One turn sends every row of this set to another row. A few are shown first. Where does it send the rows asked after them?
kavad: [ -4.4 -19.4 -26.9  11.0  39.3  22.6   8.6  26.6 -26.6   4.7  -9.1  30.7
  14.2   8.1]
gubu: [ -1.8 -35.7  30.9  11.9   7.8  32.9  -3.8  15.6  13.7   6.1  -9.7  -8.3
 -31.4  -2.7]
Rakef: [ -8.6 -24.5  -8.2 -14.5  44.6   4.0  12.3  19.0  20.0 -31.0  -9.6 -18.2
 -25.8  49.9]
nuvu: [ -5.0 -11.1  -6.1 -12.8  54.7  -2.8  14.7  28.5  21.4  -9.7  -1.4 -18.8
 -13.8  54.0]
lonos: [-11.5  29.4   2.0  -3.8 -12.7  15.5  26.9  -3.6 -19.2  11.7  30.3  -5.3
   6.3  35.7]
Faru: [-17.9  12.8   2.1 -10.9 -30.1  15.1  14.4  -7.0 -11.0   1.7  27.1 -20.8
   6.2  37.9]
vavod: [ -2.4 -13.9 -15.3  -0.4  63.4   6.5  22.8  30.6   1.1 -25.2 -13.9   8.9
 -19.5  33.7]
sal: [ -7.8 -27.6 -12.2 -10.6  45.7   7.2  14.3  19.0  13.3 -39.3 -15.0  -9.3
 -28.5  42.6]
manel: [ -7.2 -31.0 -17.5  -3.7  50.3  10.0  14.1  28.4   4.0 -38.6 -20.8   3.7
 -20.8  30.3]
lumis: [-19.6  -6.2 -10.1   0.0 -31.9  28.7  15.9  -7.0 -29.3 -27.2   6.8   4.6
  -1.1  12.6]
gog: [-11.2 -37.9 -14.3 -11.3  39.3   6.6   6.4  26.0  15.2 -37.6 -17.4 -13.6
 -18.6  39.3]
fepal: [ -1.2 -29.3  35.4   7.4   8.4  27.0  -4.9  15.6  21.6  17.1  -2.1 -18.7
 -29.4   7.3]
duz: [-34.9   3.9 -13.6 -18.5 -21.3   5.5  27.7   0.6 -31.3  10.6   7.9 -23.3
  -2.1  -6.7]
foso: [-32.2  10.9 -14.4 -15.0 -14.4   6.2  33.1   2.1 -35.7  14.9   8.5 -15.7
  -2.1  -8.6]
sozug: [  6.0  -8.1  35.3  15.2  28.3  25.3   8.9  20.1  10.5  29.1   2.3  -2.1
 -29.3   4.3]
tedi: [-18.0 -51.9 -21.7  -9.3   1.5  18.8 -18.5  19.8   2.4  -5.8  -8.7 -11.7
  17.6  24.6]
tiniz: [-18.3  22.7   4.2   9.3   9.5   6.9  12.2  11.6 -41.4   4.1 -23.8  17.7
 -12.2 -12.6]
lis: [  1.4 -29.0  28.0  17.9  17.8  34.1   3.5  18.4   4.9   6.7 -10.7   4.4
 -33.1  -9.7]
fonil: [  2.6 -15.0  37.8   9.5  18.5  24.3   1.6  17.7  19.6  29.2   4.2 -14.8
 -27.5  10.2]
Bokin: [-32.3  11.3 -13.1 -17.2 -16.2   5.0  31.4   2.1 -32.6  17.6  10.6 -20.5
  -1.7  -5.8]
suza: [-31.9 -11.8   6.9  -9.2 -28.8   5.0 -14.8   3.4 -15.3 -10.9 -26.5 -21.1
  -9.9   0.7]
Komot: [ -5.7  -6.1 -11.1  -7.0  32.6   5.2   1.0  25.5   3.4  38.2  15.6 -10.4
  23.9  43.8]
Mal: [-10.0 -27.9  -8.5 -16.0  41.1   0.5   5.9  25.4  24.4 -22.8  -7.8 -25.2
 -15.0  50.9]
Sasa: [-13.1 -45.9 -28.7   3.3  16.0  26.2  -6.4  23.2 -18.2 -13.6 -16.7  16.1
  13.0   7.7]
zak: [-33.1   6.4 -16.2 -14.6 -17.2   7.4  31.6   1.9 -36.6  10.6   6.5 -16.0
  -3.4 -11.2]
vuguk: [ -5.1 -20.7 -12.8  -6.1  54.0   8.9  20.3  20.3   7.1 -36.3 -14.5   0.5
 -28.8  38.4]
Sunu: [ -1.3   0.4 -17.8   5.9  47.2  11.7  12.5  28.0 -16.0  31.2   7.8  17.4
  19.4  26.8]
pena: [-14.9 -32.3 -13.2 -14.4   9.8   9.0 -14.5  20.9  13.0  19.8   6.8 -24.9
  22.8  43.4]
fup: [ -9.2  28.8  -3.6   5.2  -5.5  21.2  32.9  -1.9 -34.7   1.7  22.1  14.4
   2.5  20.1]
musu: [-21.7  -5.5  -2.9  -9.0 -39.5  22.3   9.7  -9.0 -15.6 -17.3  16.1 -15.3
   3.2  26.8]
kedu: [ -1.7  -3.7  -9.3  -5.3  65.2   0.2  22.5  30.7  10.1 -10.6  -4.3  -2.3
 -15.5  46.1]
Risur: [-35.1   3.4 -15.8 -16.3 -20.5   7.6  29.5   0.9 -34.1   8.5   5.7 -18.8
  -2.8  -9.8]
per: [  4.8 -14.7  30.6  20.0  27.4  30.7  10.2  19.5   3.3  18.0  -5.4   8.4
 -31.7  -6.2]
sonek: [-16.0  40.0  13.2   2.7  14.9  -3.2  14.4  12.9 -29.3  28.8  -8.6   3.2
  -6.6   6.5]
Nimik: [-12.8  11.1 -10.0   6.0 -15.4  28.4  28.0  -3.7 -38.9 -17.8  10.6  19.4
  -1.2   9.4]
Dof: [-33.8   7.7 -12.7 -18.6 -19.6   4.6  28.9   1.5 -30.6  15.2   9.9 -24.1
  -1.1  -4.2]
Sed: [ -2.9 -11.1 -10.4  -5.2  60.9   5.6  25.1  22.2   7.0 -27.6  -9.5   1.7
 -28.4  41.9]
palob: [-29.3   5.5  16.1 -15.3 -23.0  -5.0 -13.1   5.2  -3.1  14.6 -11.6 -35.9
  -4.2  19.6]
fim: [ -5.5 -14.5  -5.3 -13.8  50.8   0.9  17.2  19.3  20.2 -21.8  -3.6 -17.5
 -25.1  53.8]
Mone: [-21.6  32.4  19.3  -9.5  -1.6  -9.2   1.5   9.2 -10.3  33.8  -1.6 -24.4
  -3.1  21.8]
mub: [-26.8  -3.8   1.0   3.2 -13.0  11.7  -2.4   7.4 -34.5 -15.8 -33.9   6.9
 -13.7 -15.1]
Bev: [ -2.3  -6.8  -7.0 -10.0  59.3   1.9  22.6  21.0  13.1 -19.4  -4.3  -7.7
 -25.7  50.2]

Bev goes to Sed
vavod goes to manel
Now these:
fepal goes to fonil
Nimik goes to lumis
mub goes to suza
tedi goes to pena
Dof goes to Bokin

